In the rows, 128 means zero.
M: rows in 3 groups, each row roughly a mix of its group's directions
M (140 x 14)
[[123 162  83 160 152 137 120  99 156 114 124 106 146 126]
 [141 160 125 130 121 156 155 118 169 143 146 144  87 104]
 [125 141 168 116 142 141  93 158  82 115 148 122 129 146]
 [123 151 112 178  99 114 105 159 132 109  99 107 122 131]
 [132  95 150 128 110  79 120 136 101 117 129 145 166 106]
 [108 177 117 145 143 147 152 131 135 130  96 115 169 146]
 [144 107 122 109 156 106 126 118 140 109 147 144 188 110]
 [102 181 111 130 111 143 126 143 104 116  96 127 105 155]
 [ 98 124 153 102 134 114 135 143  69 125 109 156 115 130]
 [106 138  95 134 137 119 158  79 118 142 116  89 141 143]
 [157 139  95 138 137 119  82 161 140 149 131 133 151  99]
 [119 131 114 133  97 113 134 122 186 132 173 137 125 105]
 [139 134 127 117 101 124 104 176 176 149 121 135 106 113]
 [139 137 143 119 130 130 163 124 182 156 161 114 109 108]
 [104  91 147 125 141 133 122  92  77 112 131 139 108 142]
 [146 104 164 117 126 123 151 170 151 154 140 118  91 125]
 [113 172 110 155  93 132 138 141 156 141 105 108 103 144]
 [117 183 120 129 115 140 162 141 142 137 140 152 108 164]
 [137 124 163 103 158 134 145 132 157 155 152  92 154 143]
 [133  93 162 102 109 105 131 137 110 130 165 153  97 118]
 [119 105 134 130 134 143  83 113 149 111 105 171  94 122]
 [163 132 116 164 138 142 116 113 127 121 114  73 158 129]
 [ 84 175 141 132 127 154 125 160 162 121 126 120 116 133]
 [152 135  97 139 135 122 166 130 189 128 112 121 143 128]
 [110 123 160 133 138 118 105 113  90 126 125 144 126  69]
 [103 157 147 129 136 145 134 147  94 122 123 102 170 163]
 [159 105 122 139 134 101  79 147 120 108 134 134 169 137]
 [159  97 149 116 120  97 111 171 133 124 148 151 144 102]
 [152  85 131 117 111  81 167 130 144 142 132 143 134 113]
 [133 134 119 152 138 153 158  98 128 122 152  90 132 175]
 [123 125 135 110 108  79 152 123 141 144 139 141 167  90]
 [147 157 161 123 120 135 129 190 150 124 111 147 124 133]
 [139 130 118 165 140 136 159 103 156 156  90 119 107 103]
 [124 104 170 101 132 125 122 112  84  88 150 133 131 133]
 [142 114 128 104 103  79 138 132 163 150 159 136 144 107]
 [143 101 135 138 103 103 108 182 119 128 104 157 114 142]
 [171 127 131 143  96 133  87 148 149 165 116 130 141 113]
 [120  81 148 125 163 152 119 126 113  99 166 109 122 119]
 [113 140 110 139 102 104 129 112 107 108  94 123 184 133]
 [136 158 151 156 164 162 123 120 114  94 117 121 110 157]
 [152  94 152 132 133 103 127 147 147 111 109 151 163  91]
 [136 157  90 112 117 103 152  89  99 143 106 119 142 112]
 [136 145 166  95 155 176 138 143 102 138 109 136 120 136]
 [105 100 122 139 116 106 155 136 112 126 127  71  95 122]
 [147  87  95 138 130 115 114  82 145 122 131 109 147 100]
 [112 162  73 143 107 120 133  91 130 137 102 124 139 129]
 [115 125  87 147 134 143 118  84 132 109 105 101 164 139]
 [163 115 140 100 118 106 113 190 118 136 120 123 142 137]
 [172 160 135 146 117 116 106 171 136 134 100 143 149 122]
 [140 102 176 108 126 113 130 160 119 121 170 144 105 129]
 [170 114 162 108 133 116 119 176 135 126 164 123 125 133]
 [133 129  77 149 140 135 102  92  99 104 126 110 142 147]
 [ 98 120 162 130 159 138 122 123 126 127  85 170 111 108]
 [ 88 149 152  98 123 133 101 164 114 104 145 146 141 147]
 [155 154 104 133 141 118 158  78 146 144 139 121 122  94]
 [149 147 126 141 157 121 140 126 116 143 106  82 178 136]
 [134 152  68 139 116 142 124 130 162 135 100 119 155 128]
 [166 130 169 124 157 114 132 148 132 132 138 167 132  93]
 [ 90  90 140 144 145 128 157 103 133 115 149 104  98 109]
 [108 144  78 118  98 117 131  94 103 123 123 162 115 139]
 [ 99 152 160 143 118 156 158 139 141 120  84 128 118 152]
 [125  89  89 108 106 119 107 110 140 107 159 106 143 148]
 [132  78 160 110 116  88 156 129 107 136 150 135 125 130]
 [148 128 104 112 124  93 145 135 142 136 147 118 180  91]
 [103 150 109 135 143 161 106 101  95 119 109  97 150 150]
 [136 154 127 168 128 130 132 132 191 137 143 100 121 127]
 [101 144 115 150 149 151 140 104 178 124  96 143 109 120]
 [123 151  92 158 111 155 125 111 145 129  95 104  98 153]
 [142 116 132 142 134 145  90 172 125 119 125  96 128 175]
 [122 162 169 139 134 138 109 139 130 116 118 163  86 103]
 [177  95 103  90 123 128 134 136 157 137 133 145 125 104]
 [150 137 116 129 105 136 115 133 173 120 173 152 104 100]
 [145  94 103 113 140 104 131  98 139 105 163 120 165 113]
 [111 105 147 122 145  90 161  92 123 137 125 149 147  92]
 [141 125 136 106 112 113  83 156  83 150 144 148 121 113]
 [101 115 159 109 130 119 141 112  94 136 155 180 116 123]
 [121 121 128 122 115  79 153 122 156 164 126 130 174 132]
 [160 100 109  92 108 111 107 156 116 125 163 129 154 129]
 [114 122 113 172 114 117 104 153 100 104  92 105 119 147]
 [155 118  72 120 123 116 142 126 163 168 139 124 117 120]
 [112 131 102 149 151 130 129  93  88 119  94 100 142 152]
 [125  93 126 147 171 143 104 111 103 100 138 127 165 137]
 [152 148 140 144 188 156 122 143 160 131 114 113 125 121]
 [128 115 122 129 144 105 108 120  88 118 105 126 189 141]
 [109 139 165 107 130 119 150 177 108 146 111 150 101 129]
 [ 98 153 112 126 143 169 112 100 110 105 134 109 162 145]
 [148 123 120 134 112  86 174 133 158 131  98 136 158 121]
 [119 106 108 131 111  92 140  70 119 117 121 144 138  98]
 [167 138 155 144 109 140  93 170 134 144 133  98 115 124]
 [123 132 127 115  81  84 119 138  90 149 141 155 116 123]
 [ 95 175 100 154 124 138 113 107 107 129 105 107 144 146]
 [150 106 185 125 166 120 125 139 100 120 140 139 131 106]
 [119 109 178 116 126 141 137 161 157 138 140 166 105 119]
 [101 113 130 118 139 122 138 133 164 117 125 143  65 105]
 [150 107 176 106 136 115 113 159 158 135 155 150 143 121]
 [126 102 138  98  96  90 144 142 153 149 153 157 133 109]
 [120  89 127 102 137 124 103 147 128 107 123 102 174 158]
 [134  90 186 119 144 128 143 150 113 149 154 125 122 142]
 [128 168  94 156 114 153 115 128 150 125  90 101 125 145]
 [130 107 143 132 116 138 108 171 146 118 148  98  81 148]
 [147  85 106  99 127 117 139 128 109 139 142  99 168 152]
 [126  99 104 137 114 102 132  95 140 155 124 154 106  83]
 [150 113 109 104 103  89 168  94 140 123 120 150 127 111]
 [121 159  97 147 163 136  93 112 103 135 141  94 147 140]
 [134 125  83 138 128 119 139  93 169 140 146 137  97 101]
 [130 116 101 109 114  99 170  83 110 142 106 120 143 140]
 [121 128 173 117 116 150 105 177 121 115 152 142 104 136]
 [155 108 176 107 141 133 116 171 132 116 151 146 111 118]
 [130  98 139 154 163 112 142 120 137 108 122 101 182 127]
 [115 121 144 121  88 121 104 151 100 158 105 163 111 107]
 [114 160 143 126 133 128 144 116  92 118 127 177  84 123]
 [ 94 110 154  97 131 109 156 143 114 134 142 159  88 121]
 [147 133 126 115  97  78 147 139 131 153 134 162 101 108]
 [157  98 160 144 141 119 102 168 122 102 136 146 119  98]
 [136 127 165 127 106 127 112 185 140 134 125 163 111 107]
 [134 128  63 135 100 124 118  95 130 117 127  99 142 137]
 [132 171 101 150 104 154 106 154 101 105 103 115 123 126]
 [169 148 119 117 134 116 137 120 142 151 132 158 182 108]
 [107  91 117  91 141  96 129 112  96 103 131 151 150 117]
 [165  99 167 102 170 115 112 124 131 124 155 132 136 118]
 [130  97 156 142 136 138  83 172 123  99 132 142 138 144]
 [136 113 165  93 138 107 135 174 124 133 159 143 155 131]
 [127 113  94 142 158 130 123  90  94 119 121 113 172 143]
 [100 125 176 139 162 160  98 125 128 104 134 122 150 132]
 [139 120 161 116 140 111 147 142 135 146 136 180  96  98]
 [138 123  92 137 140 103 160  79 147 112 121 113 158 124]
 [123 147  73 146 122 143 139  90 116 134 110 114 105 154]
 [160 143  99 139  81  99 123 159 156 141 133 134 121 114]
 [122 129 139 167 170 161 108 122 124 105 120 137 171 133]
 [124 111  91  95 117  86 149 112 125 118 164 141 143 107]
 [157 176 154 133 150 134 133 130 160 157 100 137 144 141]
 [ 96 166 108 131 104 156  92 137 141 117 104 131 137 158]
 [150 126 162 119 126 115 100 190 115 127 128 144 151 119]
 [121 185 123 117 136 146 125 106 125 133 114 116 180 137]
 [119 102 121 125 158 137  97 114  98 110 131  98 154 171]
 [122 131 143 122 112 136  64 167 118 115 100 122 116 121]
 [158 156 132 109 126 148 115 172 143 153 109 153  96 118]
 [123 147 170 152 133 156 123 128 118 155 100 165  96 129]
 [142 142 131 161 161 145  95 135 116 112 103  95 143 161]
 [168 156  71 100 119 121 117 135 133 150 143 126 124 131]]

one row of each group, then the others: which group is each in?
[156 171 135 130 128 125 148 119 163 156 114 167 137 105] : (11)
[138 112 163 146 172 113  96 151 106 123 147 116 155 115] : (49)
[123 124 153 147 184 148 151 110 115 106  94 123 123 145] : (29)

[153  74 147  96 149 114 129 116 105 117 161 124 136 123] : (49)
[116 137 122 136  81  85 130 139 106 156  99 153 136 114] : (49)
[157 154 145  92 106 124 110 153 169 151 144 149 124 138] : (11)
[107 138 113 143 154 157 125  90 114 108 108  93 159 149] : (49)
[150 111 154 106 161 101 168 138 113 119 166 140 140 126] : (29)
[ 95 139 140 121 126 136 151 110  92 148 122 169 155 160] : (29)
[119 172 147 146 163 136 121 101 109  92 100 123 146 129] : (49)
[122 156 104 144 157 147 129 109 128 114 110  88 167 154] : (49)
[156 100 172 124 150 110 151 149 158 123 141 148 110 106] : (49)
[102 154 140  90 126 161 153 117 143 149 145  95 111 147] : (11)
[141 134 146 125 123 124  96 151 116 139  84 172 100 107] : (29)
